The rows of A fall into 3 groups, and each row is roughly a mix of its group's hidden directions.
A (117 x 11):
[[ 12 -10  18  10  -1 -34 -16  39 -12 -23  -9]
 [ 31 -25  17  15  -2  18 -33   5   7  26  -9]
 [-32  10 -24  -3   1   6  41  11 -16 -24   6]
 [-19  10 -15 -14 -21   1  39  -5  21 -32   2]
 [ 13  12   6   6   8 -51  24 -13  20  10  -8]
 [-15   8  21  -2   8  10  18  14 -12 -15  51]
 [  3  39   3 -14 -13  24  23   4 -19  26  17]
 [ 10   5   9  -1   5  14 -18   8  48  35  -1]
 [-42  17  13  -1  -5   7 -26  20 -19   9 -23]
 [ -4  18   8   2  10 -24  16 -44 -19  23  13]
 [ -9  -9   1  -8  24  24  18   8  45 -21 -11]
 [ 22  35   8  12  20 -23 -16 -11 -26 -17  15]
 [-10 -16  33  22  -5   9 -13  13  35 -27   0]
 [ 30  21  -9  34   5   9   0   0 -14 -39   4]
 [ 22  -3  -4 -36  -7 -20  17 -15 -36 -14 -11]
 [ 13 -23 -13   7  -7  23 -28 -29 -28   1  23]
 [-29 -29   6 -10 -17 -25  12   1  19 -25 -23]
 [-21   3   7  10   4 -31  27 -12  40  19  -5]
 [  4 -17 -27  -9  24   1  33 -10   4 -22 -31]
 [  8  -9  19 -28  12 -39  11  -9 -31  15   7]
 [  3 -35 -19  -4  -3   9 -38 -25 -18 -13  11]
 [  5 -11   7  11  22 -26 -18  26 -33  26  14]
 [-16  14  -4   4 -23  24  17  47  10 -14   9]
 [ 17 -32   0  -7  12  31   2  25  16 -32  -7]
 [ 13  43   6 -10 -10  -1   2   5 -13  44   6]
 [ 19   3 -20 -34   2  -1 -14  -1 -34  22  24]
 [-11  12  17 -11 -17  34  19  23 -34   4 -15]
 [-50   7   0 -10   5 -13 -24  -6 -29  -1 -11]
 [ -1  -6   0 -18  39 -42 -11  -4  24   1   5]
 [-12   6   8  19 -14 -34 -44 -15   2 -17  -8]
 [ -9 -15 -10 -25 -15  12  -5  35  11 -39  -9]
 [  5  40 -13   7  19  15 -20  40  -3   1   0]
 [ 16 -37  -2   6 -18 -36  10  -1  28 -14   0]
 [  0 -20  19  10   1  38  15  18  13 -37   8]
 [  1   3   3 -49  -7  12  19 -24  -5 -18 -23]
 [-13   0  31 -33  -7 -13 -32  21  -7  18  10]
 [ 36  -3  -4  38  -9  16   7 -11  10 -23 -24]
 [ 31   9   1  10  -6  30   7  26 -24 -19  26]
 [-25  17  44  10 -21  -9   0 -10   5  -9  27]
 [ -2  -5 -27  26   7  16  37 -19 -27   0 -15]
 [-34   1  33  19 -16  13  18 -26  -5  -6  17]
 [ 36   2 -30 -12  19  15  15  31  -8  14   0]
 [-11 -15 -17  19   0  35 -13  16 -16   2  38]
 [ 14  -4 -27  17  38 -19  -9 -28  -1   4  23]
 [ -5  12  12 -10  34 -38  30   1  21  -9  -1]
 [ 29 -15 -10 -39  27  -9 -10  -4 -18 -22  -3]
 [ 22 -12 -10  20 -18  25  21  29 -31   2   9]
 [-14  -6  26 -19 -27   1   7  10  -2 -47   6]
 [-16  27 -37 -15  -2 -18  12   1 -28  22   4]
 [ 10  -2   6 -34  -6  -3   2 -25  47   6  13]
 [  3 -14  -8  -3   1 -40  37 -20  -1 -28  -7]
 [  1 -24  -1 -28   0 -13  15 -50  -8   1  -4]
 [-22   5   2   4   6 -11  29 -15  42  30  -1]
 [ 17  15  15  23  15  -3   6 -34   0  41  -1]
 [-21   2  28  13   0  -1  41 -28  11  11  18]
 [  9   0  -3  -5  32   3  36  41  -7 -13  10]
 [  2  23 -27  35  -3   4 -34  19 -15  -9   7]
 [ 24 -40   1  18  -9 -22  24  18  11  14  -8]
 [ 36  18 -23 -18  28  10 -26  -7 -11  14   8]
 [ -4 -19  29   2   5  16  19 -40  17 -26  -2]
 [ 11 -11  49  -5 -10 -17   2 -24  -6 -26   9]
 [-33  11 -12  -5 -16  25   8   8  44   3  -8]
 [  8 -40   2 -15  -5 -27  20 -18 -32  -3   2]
 [-33 -17  19  14  -9  25 -30 -18   5  11  19]
 [-21   5  12 -38   9   1  -2   8  10  44  13]
 [ -8 -25 -17 -15   2  31 -15  20  31 -23  -7]
 [-28  28  16  12  17 -16  -2  12  28  17  27]
 [ -6  14 -13  42   9 -31  -6  15   5  24 -19]
 [-35  14   1  15  28  -8   6 -13  25  16  28]
 [-39  31  25  -5 -12  18   0 -18  21   7  -8]
 [  2   3  11 -19 -10  26  32 -14  22  27 -26]
 [ 25  21 -26 -17  -4  11  11  -3 -16  35 -25]
 [ -3   1  10  23 -19 -22  -2  25 -27 -33 -22]
 [  7  36  10   5  -7  44  -6  -9  16  -6 -23]
 [ 37   7   8  12  20  18   8 -13  14  34 -21]
 [ -4  26   7  -4  11  14 -14  46  21  23 -11]
 [ 34 -24  10 -20  -5 -26  -2 -30   1 -17  15]
 [ -9 -31  10 -13  11 -35  24 -19  29   4  -4]
 [-47 -26 -13   2 -10   8 -31  11   4  11  -2]
 [ -2  20 -21  19 -11  22  29  14  -2 -38   7]
 [-14   0  24   5 -43  14  13 -18 -23 -21  -7]
 [-18 -13  -8  14  15  -7 -36  25 -31  11  20]
 [ -7  26 -12 -16 -31   6  -5  15  20  11 -39]
 [-30  -3  -5  -4   9  -1 -32  22  30   0  30]
 [-35  17   1 -24  15   3   7  23  -7  35  15]
 [ 13   8   9 -17  26 -20 -11  12 -27  16  38]
 [-16   2   3   4 -21  15  13  22 -44 -28  -8]
 [-13   6   5  -2   9  19  -7  16 -57  10   6]
 [ 23 -23  22 -26  -6  -8  -6  -3 -27 -29  21]
 [-12 -22 -22  -2  -2  -9  -2  28  23   0  44]
 [-43   7  -3 -20 -26  33   4  11  12  -5  -5]
 [ 33  18 -10  -6  -4  21  20 -31 -19  24  10]
 [ 16   8  -7 -20  17 -28  10 -37   2  21 -25]
 [-36 -26  -4   1 -11 -37 -12  -3 -18 -16 -14]
 [ -2 -25  -3  33  -3  14  12  34   8  29  18]
 [ -9  24  -9  20 -38  12  12  25 -11   3 -28]
 [-33  -7   2 -11 -33  14  15  15 -25 -25 -13]
 [ -1  -2  18 -12  -4  25  44  17  13  29  -2]
 [ 12 -24  10   8 -12 -30 -18   8  44   6 -11]
 [-36  11  23   8 -37   8 -17   6  16   1 -21]
 [  2  27 -13  52 -13   1 -12   8 -14   6  16]
 [ -9   6   8 -41  10 -13  10  14   4 -36 -28]
 [  2  -1  23  16 -23  11  17  34   0 -36 -15]
 [-19  -8 -23  -3  25  37  26 -21   6  -2  17]
 [ -3 -14 -16  -8  -6  49  20   4  13 -23 -18]
 [  4 -30  16  31   0  24 -26  14  24 -13   4]
 [-23  -4   4 -19  -4 -25 -16 -34  33   1 -19]
 [ -3   2  22 -12  15 -36  17  -6 -10 -42  -4]
 [-10  22 -23   4   0 -31  31 -27  21  -7 -13]
 [ 40  12 -15  -5  16  15  15   1 -17  35 -13]
 [ -1 -41  15 -29  16  -3 -36   3   9   0  -1]
 [-12 -28   0  31 -29   7 -27 -18 -17  -6  15]
 [-22  21   3 -13 -15 -16 -10   3   0 -42 -30]
 [ 37  -5  17 -14 -25  13  -1 -23   0 -36   2]
 [ 21 -12  35 -18  -4   6  25 -14  -2 -35 -10]
 [ 15 -22  15 -45  -6 -11  17 -22  -3  12  17]
 [ 20 -16  -5   6 -15  23 -36 -24 -17  25  13]]

One row of each group comes first, with its name. Which group is each row after those in?
[ 46 -24   0   8  -4 -22  17 -15  22 -11   4] => L
[  9  30 -43  22  -1  13   5  18  10  23  -2] => P
[ 17 -34  25  -5   8   1 -11  16  18 -39  -3] => E

[ 12  31  36 -10 -13  19  25   7 -25  -3  -4] => P
[-11  31  18   7  19 -22  -6   4  19  32  25] => E
[ 10  28  -8   2 -31 -19   2  22 -23  15 -30] => E
[ 28   3   8  -4  14  -2 -27  15 -40 -27  10] => P
[ -2 -26   9 -10  23 -13  50  10  15   3   8] => P
[ -5   9 -14  -8  19  12  22 -22 -49  -5  13] => L
[ 12 -28   3 -19  31  -9  14 -39   0 -18   2] => E
[-27   2   8  -7  33 -27  19  -2  12 -18  30] => E
[  5  22   9   5  -7  48  -8  -8  23  12 -26] => L
[ 32  -6   9   9   7   4 -26  34   2  11  34] => L
[ -6   2  17  -4  -6 -30  15  13 -35 -28  27] => E
